In the rows, 128 means zero.
A single turn carries every row of the set below to another of its rows. Some are shown first; where does it send the rows asked next?
Vud: [110  89 110 106 118 144 136 106 131 104 129  95 157 110 125 108]
Kore: [135 121 140 124 137 117 118 136 185 138 131 105 140 108 127 107]
fipod: [112  81 110  99 114 137 133 105 136  98 134  97 145 105 135 108]
rop: [116 125 164  97 151 142 120 139 114 135 117 108 108 111 128 101]
Tulu: [117 125 180 126 132 123 135 103 132 128 146 105 121 108 146 128]
Lup: [118 119 163  90 147 136 117 139 118 129 121 110  98 107 137 102]
vek: [135 123 133 115 143 119 111 132 180 139 125 107 139  97 130 103]
sode: [136 116 140 120 134 114 116 137 187 135 135 105 133 106 132 108]
gof: [111 101 109 122 127 151 132 141 146  77 140 111 123 112 148 114]
riti: [112 104 102 116 133 153 127 137 141  80 134 112 124 102 149 110]
libav: [109  88 115 110 114 142 140 109 135 101 133  94 157 116 124 111]
gepon: [115 119 177 108 140 138 131 148 124 129 128 104 107 130 125 110]
papif: [119 121 177 117 132 120 130 100 133 126 146 107 113 100 153 126]
Lol: [135 124 135 121 141 121 114 134 181 140 126 106 143 103 126 105]
Moto: [111 111  99 118 139 158 126 135 136  85 128 113 131 101 143 108]
dufom: [109 115 103 126 138 162 130 137 136  88 128 110 140 109 134 110]
duziz: [112  79 114 103 110 136 137 109 139  96 138  95 144 112 134 111]
fefin: [120 111 169  92 140 131 121 142 125 124 128 109  92 114 140 106]
Gug: [116 133 178 128 138 129 134 101 127 133 139 105 129 107 139 126]
gem: [109 111 108 132 134 160 136 142 140  85 134 108 140 118 135 114]
Dezus: [119 125 171 112 138 122 124  96 128 128 140 109 113  91 155 122]
pozef: [118 113 176 102 136 131 128 147 127 125 133 105  96 125 134 110]
zeriz: [137 115 137 114 136 113 112 134 186 133 133 107 130 100 136 106]
Vig: [110  82 117 109 110 138 141 110 139  98 138  94 150 117 128 112]
galun: [111  86 108 100 118 141 132 104 131 101 129  97 151 103 130 106]
dob: [117 135 172 122 143 131 128  97 122 136 133 107 130  97 141 122]
rab: [109 104 112 130 128 154 136 144 145  80 139 109 131 119 141 116]
Ger: [136 119 133 111 141 116 109 132 182 136 128 109 133  95 135 104]
vefum: [115 126 170 106 147 143 127 144 118 135 121 105 113 123 122 105]
vaf: [117 131 168 114 144 128 123  95 123 133 134 110 122  90 149 120]

fipod goes to duziz
Lup goes to fefin
rab goes to gem
Now find these:
vek goes to Ger
Gug goes to dob

A single turn carries every row of the set below to another of its rows. Some are shown first; where does it send the rows asked next?
gipog: [116 129 112 127 122 143 121 132 148  92 126 110 116]
peba: [124 121 101 104 121 125 128 148 143 131 120 153 134]
deron: [110 130 146 133 142  96 121 122 168 112 135 120 115]
Sufez: [125 125 102 145 127 152 116 129 142 132 155 122 133]
Mibe: [129 125 139 114 118 115 120 121 107 105 100 127 135]
rabe: [126 123  95 138 124 146 116 128 148 123 143 128 144]
befub: [120 122 108  98 121 122 130 150 144 117 112 145 121]
pumur: [118 125 128 138 140  95 116 118 171 131 140 133 142]
Fad: [119 127 100 127 120 140 121 131 154  98 123 114 130]
goruz: [115 126 120 100 124 128 133 152 138 110 115 138 103]
Galek: [114 128 130 105 129 132 132 151 131 118 128 134  91]
mepo: [123 143 148 136 128 150 141 120 127 127 131 135 167]
Pazo: [110 132 152 139 144 101 120 120 163 122 146 119 110]
Goko: [127 128 155 125 125 126 121 122  93 118 123 121 115]
lisu: [120 127 124 118 133 140 127 149 125 148 152 146 104]
veg: [117 145 153 126 126 146 144 123 132 105 114 128 156]
feg: [122 142 145 132 125 147 141 121 132 121 124 135 169]
limat: [118 147 162 136 131 154 143 122 121 123 137 128 148]
Bikud: [112 134 151 110 121  90 148 132 140 138 132 109 113]
vuvul: [117 127 131 112 132 139 131 151 125 133 143 137  91]
lifu: [133 122 129 118 116 114 118 117 109 115 101 134 151]
Fepif: [126 128 149 118 121 120 122 121 100 106 111 122 121]
Sozur: [116 132 136 107 116  83 146 130 149 137 122 118 136]
fop: [121 143 146 128 123 145 143 122 134 111 115 132 167]
tad: [117 146 160 128 127 149 145 124 128 105 121 124 147]
kugu: [131 126 151 132 126 129 118 119  89 133 136 126 123]
Bod: [115 126 131 133 137  93 118 118 173 119 131 129 137]
pura: [120 129 130 111 116  84 144 129 148 149 128 123 145]
vumi: [126 123 112 118 130 136 125 147 130 153 149 152 122]
Guto: [113 135 154 117 124  93 144 130 136 148 145 111 114]
dubeg: [135 124 141 133 127 128 116 119  93 142 137 134 138]
Zoti: [116 127 142 144 146 102 115 119 161 139 157 129 126]
fuzaz: [122 144 155 138 129 155 141 121 123 127 138 133 157]
Kem: [118 126 133 144 143  99 116 118 167 140 151 132 137]
Vozif: [122 128 114 145 130 155 118 130 136 125 159 117 118]
Tis: [124 124  94 131 120 141 118 130 154 110 131 122 143]
biku: [118 130 120 139 130 153 120 132 137 113 153 109 105]
kisog: [136 121 131 131 123 122 115 117  99 141 129 139 153]
gunod: [112 134 144 107 117  84 147 132 146 133 124 110 123]
ruki: [111 128 138 130 139  92 120 120 173 112 128 123 126]
tafom: [115 133 147 121 125  95 143 131 135 159 150 119 123]
lat: [118 146 163 131 130 152 144 123 123 112 128 126 143]
Mozek: [137 121 125 124 118 116 117 117 107 130 114 140 159]
togov: [118 131 138 120 122  93 143 129 138 165 148 123 135]
kuvi: [116 131 120 133 127 148 121 133 143  99 139 106 105]
tasir: [121 131 131 118 119  88 142 128 144 160 139 125 144]
Fanud: [126 121 103 112 127 131 125 146 136 148 135 155 135]
sar: [113 129 149 143 145 102 119 119 160 132 156 124 114]

gunod goes to Bikud
Fanud goes to peba
Now find these:
Fad goes to gipog
kisog goes to Mozek
pumur goes to Bod
mepo goes to feg

A single turn carries every row of the set below to another of its rows. Some are shown first; where does it send the rows asked next?
budi: [132 114 147 163 117 137 101 133 129 140 125 146 103  96 107 109 101 121
 114 126 164]
surut: [115 136 118 104 117 136  97 169 129 169 112 164 117 140 109 105 116 160
 123 124 141]
kibir: [124 128 130 111 109 126 103 130 126 189 122 158 111 138 125 118 114 128
 114 127 151]
numas: [111 154 136  87 131 132  96 139 132 126  98 158 106  79 119 110 130 157
 107 117 155]
bol: [119 148 127 111 132 137 102 175 118 163 116 168 115 146 112 111 117 164
 124 127 138]
poga: [124 139 146 109 139 130 102 150 125 125 105 148 111 128 117 109 127  69
 118 130 150]
kifa: [140 119 141  99 138 145 106 155 134 102 135 151  99 128 117 115 111  90
 124 138 153]
fuv: [133 149  97 105 131 133 103 127 113 123 116 189 108 131 124 123 114 105
 116 119 123]
sovuf: [119 137 146 161 117 131 102 139 123 169 107 148 111 111 122 115 121 157
 114 122 146]
Belud: [136 135  89 102 118 134  97 131 133 117 128 181 104 138 121 117 108 113
 116 119 134]
nev: [131 107 153 144 128 146 111 129 120 133 116 186 116 136 129 121 113 155
 136 134 154]
bup: [133 134 149 101 150 142 112 149 110 112 119 162 103 117 120 122 119  78
 123 137 139]
Sanin: [119 136 114  91 113 140 109 166 111  91 109 165 113 106 130 115 127 109
 111 129 142]
laz: [139 164 133 137 140 136 112 137 133  99 147 151  99  92 127 116 122 131
 116 130 161]
gegu: [142 149 102 111 137 135 104 140 120 109 134 185 102 147 125 124 109 119
 118 124 131]
sur: [127 125 153 164 127 136 105 129 111 146 113 153 107  89 109 114 106 113
 114 125 154]
gotov: [128 116 134  91 127 142 103 140 129 120 116 155 105 109 115 113 116  73
 122 131 145]
surul: [118 165 147  95 146 133 102 149 125 115 108 161 103  89 122 116 129 166
 108 122 155]
kameg: [129 149 146 121 133 126 113 138 104 183 123 166 110 145 130 128 118 131
 115 132 143]
Laga: [119 121 118  97 166 141  95 159 131 128 106 150 109 100 119 115 118 167
 123 112 156]
fur: [125 167 129 130 135 133 112 119 117 120 122 159 107  71 126 117 130 111
 114 123 147]
Sovub: [128 145 116 124 113 135 102 121 148 115 135 146 103  77 122 107 121 119
 115 122 163]
Nuv: [114 120 116  94 163 140  94 153 128 136  97 153 112  91 118 115 122 160
 123 110 152]
dur: [127 128 140 107 130 132  98 154 141 120 115 141 109 133 115 103 123  75
 119 130 158]
romi: [125  96 142 136 112 145 105 120 128 142 108 183 119 126 126 116 113 148
 135 129 155]
zek: [124 139 150 163 121 131 104 144 124 164 113 147 109 116 122 116 119 161
 115 125 149]
kog: [112 146 123 106 125 135 101 166 113 174 102 171 120 135 111 109 121 153
 122 123 132]
kudab: [132 140 149 114 145 133 104 161 130 114 118 145 108 140 118 109 124  79
 120 133 156]
dak: [137 135 139 120 122 129 108 146 129 171 141 156 105 157 128 122 109 144
 116 134 157]
vevif: [136 128 158 170 135 137 107 140 115 133 128 150 103 102 110 115 103 125
 115 130 160]
navuf: [119 150 137  90 131 134  95 149 145 114 114 153 101  91 119 109 124 169
 108 121 164]
napu: [122 133 145 161 114 131 100 142 130 166 113 145 109 115 121 113 118 160
 114 123 151]
mur: [123 109 150 140 125 144 111 119 109 145 101 191 121 123 129 122 117 144
 134 130 145]
vum: [122 134 114  93 114 141 109 170 116  86 115 162 111 111 130 114 125 113
 112 130 146]
Pizam: [118 128 122  99 173 140  98 157 121 131 100 155 111  96 120 119 122 163
 124 112 150]
Nulot: [122 140 117  94 120 141 111 170 108  86 112 165 112 111 131 117 127 113
 112 131 142]

vevif goes to sur
Nuv goes to Laga
Now find these:
kog goes to surut
poga goes to dur
fuv goes to Belud
bup goes to gotov
dak goes to kameg
numas goes to navuf
Nulot goes to Sanin
zek goes to sovuf
Sovub goes to laz
mur goes to romi

A single turn carries every row of the set below to another of its rows. Some are shown first; where does it send the rows asked next?
gakez: [148 132 107 137 130 158 122 128 151  98 119 148 122 135 135 131 118]
mibi: [122 151 123 135 104 123 114 132 157 131 140 110 118 125 132 138 151]
kep: [109 112 141 115 129 105 125 111 115 128 149 138 148 138 162 142 125]
mivip: [106 105 137 124 151 127 131 153 115 104 145 137 140 130 138 127 162]
piv: [150 139 124 138 131 122 116 111 108 115 127 123 152  97 142 127 153]
zev: [115 116 149 131 153 165 120 151 127 104 137 131 141 133 143 128 150]
sek: [111 107 147 125 145 152 130 148 111 112 134 139 139 133 134 113 149]
Pono: [138 126 122 151 138 147 120 117 140  94 119 153 129 132 134 128 113]
zumag: [180 126 130 120 144 137 119 142 119  95 124 114 121 116 156 132 130]
Gosib: [131 111 121 132 150 119 119 159 115 107 160  96 119 123 135 162 128]
Kugas: [173 112 120 112 152 143 116 146 125 109 127 100 133 124 153 127 135]
bal: [123 132 108 109 127 106 123 127  96 148 130 113 121 132 140 122 131]
padek: [106 151 103 142 130 120 119 148 150 119 152 123 107 118 139 139 143]
Satun: [126 136 135 130 114 129 135 135  95  98 149 148 132 134 133 164 119]
tozit: [113 111 151 127 138 143 116 142 124 121 129 152 156 135 127 127 149]
mugum: [129 121 141 129 147 139 109 158 129 117 137  85 120 125 135 152 146]
Lofud: [134 125 107 115 155 146 115 145 129 116 170 141 123 112 171 120 141]
dupeb: [142 129 114 111 143 153 105 126 128 134 163 130 124 139 173 115 120]
Fiv: [134 130 142 138 151 119 103 131 119 130 150 120 140 107 146 151  97]
vovud: [142  98 119 108 128 126 137 136 137 119 103 115 137 144 131 130 144]
gul: [131 138 130 135 103 130 139 121 102  94 136 143 118 131 118 143 137]
lubu: [146 159 145 123 117 101 113 142 126 106 151 133 111 111 144 146 125]
zuli: [148 104 118 108 124 133 118 129 103 130 150 155 129 111 121 137 107]
rafo: [131 112 107 113 124  93 145 141 143 116 123 118 126 133 137 129 150]
vanar: [150 135 135 139 133 142 119 134 138  98 115 161 144 137 136 140 114]
latu: [177 140 124 115 146 143 111 150 111 110 126 129 135 127 159 128 128]
fubul: [173 122 113 122 151 120 129 148 121  89 127 128 136 114 155 140 138]
Pebo: [123 120 123 117 143 167 106 139 146 124 167 126 111 129 155 119 132]
zem: [143 159 106 142 124 120 117 126 101 117 134 126 151 107 144 138 132]
karul: [125 125 111 148 140 132 127 128 142  88 129 166 132 129 135 138 129]
sokan: [126 113 138 132 136 139 118 155 115 118 145  92 114 122 127 167 131]
Gito: [109 153 114 143 119 137 121 142 152 133 128 119 113 115 135 137 141]
sedob: [101 126 154 131 128 115 134 112 117 117 151 118 135 143 153 131 132]
muguf: [144 104 115 117 121 136 116 120 127 122 162 110 114 156 139 146 104]
lim: [145 141 132 111 113 112 138 127 129 119 165 126 147 114 167 113 131]
giko: [131 139 110  99 121 103 110 130 104 142 137 140 121 117 147 126 145]
Rapub: [129 124 136 148 138 105  97 119 113 114 154 128 143 116 126 142 107]
kol: [134 113 134 103 107 115 133 142 137 131 121 123 138 135 125 126 161]
dar: [110 144 116 127 119 146 121 141 164 125 129 131 108 131 138 129 148]
kuv: [132 109 121 109 115 123 124 131  98 122 171 147 132 126 122 117 119]
retat: [136  91 111 116 124 132 121 112 145 128 147 118 111 138 142 147 104]
Muzil: [142 100 104 121 126 135 117 125 148 119 132 113 109 145 122 146 109]
foz: [137  97  91 119 136 121 126 125 142 116 159 133 117 136 145 142 104]
Vez: [128 129 128 140 127 136 101 141 115 121 158  88 117 132 124 158 135]
tomad: [136 161 133 115 116 117 128 148 126 125 151 130  99 122 149 142 107]
buzem: [135 124 115 111 143 159 104 131 129 132 162 129 108 114 166 115 138]
tetu: [146 127 148 109 117 132 133 121 138 115 163 150 138 104 161 120 134]
nosos: [137 113 126 109 117 113 150 140 142 124 108 114 133 133 139 119 144]

Gito goes to sokan
dupeb goes to latu
Now find these:
Fiv goes to zuli
Lofud goes to fubul
zev goes to vovud
kuv goes to lim

A single turn carries every row of the set below to another of its rows. Some are shown first; where does it send the rows asked next?
Zof: [135 126 127 125  97 134  91 126 132 128 128 121 137 136 132 151 137 134
 106 160 140 151]
fodi: [151 135 144 129 114 120 159 121 118  93 109 147 130  95 115 141 167 137
 114 108 127 153]
Gemi: [111 115 106 143 108 131 138 159 140 123 130 149 116 102 105 151  99 158
 123 115 131 139]
Rida: [173 126 113 132 101 113 132 123 132 116 106 150 119 127 108 168 139 148
 124 137 132 118]
katir: [ 99 131 108 117  95 148 134 143 128 111 131 132  95 114 135 120 131 115
 107 142 162 146]
nud: [ 97 111 141 115 110 136 131 142 117 109 134 159 124 106 111 132 126 143
  98 140 108 138]
malo: [121 117 108 123 114 126 107 120 128 119 121 126 141 144 132 156 125 119
 115 165 139 135]
rorin: [125 133 126 126 112 128  93 120 130 128 122 138 136 142 133 138 144 128
 108 154 143 128]
dun: [112 134 119 155 112 117 163 131 125  97 158 135 107 109 109 153 135 134
 126 114 172 165]
ren: [171 109 112 135 102 114 132 141 123 120  98 144 127 105 113 172 125 132
 110 131 132 123]
mepid: [122 129  99 104  97 142 141 140 117 114 124 122  91 120 123 113 134 124
 134 135 165 147]
bos: [ 98 111 130 130 116 125 139 133 125  94 139 146 159 116 118 138 118 146
 137 134 117 155]
Gobup: [123 115 109 133 110 125  97 145 120 127 120 133 145 142 142 156 140 124
 121 151 141 146]
Binad: [164 115 110 131  99 120 144 151 119 126 104 153 120 120 104 181 138 141
 111 146 127 136]
dizi: [128 116 114 126 114 134  97 126 123 132 119 122 149 136 135 144 150 127
 118 149 143 160]
Guz: [104 150 110 119 107 144 138 138 135 129 124 130  95 119 116 115 133 122
 121 132 164 134]
Sikad: [140 127 145 132 125 113 165 130  95  94 117 147 127 103 112 152 150 134
  91 121 131 165]
dav: [108 132 107 111 105 138 136 147 112 115 129 130  97 117 132 117 125 105
 136 140 158 146]
relen: [135 129 132 159 103 118 149 113 116 106 163 132 111 117 116 138 136 145
 126 130 176 173]
Guzof: [146 124 146 118 124 119 157 125  93 107 118 131 120 103 106 144 163 138
  94 113 131 158]
Vozat: [118 145 130 163 106 121 168 121 137 106 149 132 124 116 112 133 146 144
 131 124 165 162]
Kogog: [125 131 132 159  97 119 158 128 131 106 160 126 109 112  96 133 142 136
 135 139 162 170]
bev: [103 138 110 112 107 139 125 148 121 110 116 111  92 123 113 119 134 127
 119 129 166 145]
rofis: [126 113 126 117  92 139 140 141 125  98 121 156 107  86 128 135 103 147
 125 120 115 140]
Tomi: [126 135 127 161 106 115 167 125 115 104 161 133 104 113 126 138 121 135
 122 130 165 167]
fesa: [143 118 148 131 109 110 168 134 105  93 133 142 139  98 111 152 162 129
 107 119 124 148]
bibo: [171 109 107 139  96 120 142 142 122 134 106 141 123 123  93 164 139 151
 113 147 144 134]
nepar: [155 127 141 133 118 114 149 132 113  96 123 122 129  94 115 137 159 138
 100 105 123 165]
Molof: [177 119 110 119 103 112 137 135 124 108 103 139 125 123  88 160 129 144
 118 146 138 132]
lub: [113 112 123 145 119 114 126 120 123  95 140 150 120 125 113 162  96 164
 123 130 129 140]

rofis goes to nud
rorin goes to Vozat
Now find these:
malo goes to dun
dav goes to Sikad
mepid goes to Guzof
nepar goes to Zof

A single turn carries every row of the set below to another of its rows. Some are shown first; where does it send the rows asked next?
mugu: [148 132 129  82 125 130 120 119 105 136 174 118]
mam: [150 134 141  81 140 123 128 115 108 126 182 132]
koga: [132 117 123  75 135 132  87 108 150 118 157 122]
Masi: [123 113 125  82 129 141 102 110 135 140 142 130]
Pif: [147 120 176 101 133 103 125 137 141 109 126 128]
denul: [142 131 146  82 144 134 124 104 153 137 136 127]
niros: [127 110 120  80 124 134  83 115 130 129 156 126]
Ribu: [142 129 165  86 138 128 135 111 143 129 129 127]
pepor: [110  90 148 110 132 115 117 133 115 125 161 128]
pas: [125  94 140 108 135 116 117 144  99 129 170 125]
zenop: [168 144 145  91 111 128 101 137 129 112 142 116]
Vav: [149  98 110 109 128 130  89 135 131 130 172 117]
kinuv: [143 137 136  92 131 124 134 110 107 124 176 124]
bikuf: [165 109 131  66 146 103 102 143 154 114 138 136]
Mim: [128 119 109  91 134 128  96 112 135 128 167 142]
lek: [149 130 144 104 136 143 117 108 139 132 124 129]
Refa: [147  97 134 115 120 114  90 140 136 114 185 117]
nilot: [175  98 155  95 148  93 129 129 135 110 174 119]
Bip: [157  87 141 111 150 124 131 137 151 147 151 130]
Lag: [160  98 125 101 117 132  92 124 127 105 177 110]
Mefu: [154  81 142 111 157 122 121 142 157 135 152 120]
napov: [139 127 147 102 150 125 120 110 163 126 127 122]
taf: [157 120 173  95 137  92 128 144 131  99 145 128]
Rem: [140 107 158 111 138  92 130 129 132 101 126 130]
zadu: [167  96 134 105 137  98 132 124 115  96 169 124]
gaf: [171 143 152  95 119 128  92 143 134 124 150 113]
dutum: [163 101 140  99 147  87 127 141 122 100 168 136]
kom: [150  88 147 113 158 115 130 156 144 130 154 132]
Migik: [154 114 146  70 147 106 113 152 160 123 136 141]
kolek: [149 109 170  83 137  99 119 126 125 107 121 132]
Gefu: [117  92 160 104 121 120 116 138 109 125 158 135]
ruvo: [166  96 124 117 128 126  99 137 123 119 181 113]
ves: [154 111 129  69 143  96  96 145 148 128 138 142]
dovo: [161 141 147  73 112 131 102 138 140 129 141 118]
Katiz: [170 101 131 103 143  94 112 149 126 104 180 125]

taf goes to Masi
kolek goes to Mim
Lag goes to Rem
Now find these:
Bip goes to gaf
Pif goes to niros
kinuv goes to Mefu
mugu goes to kom

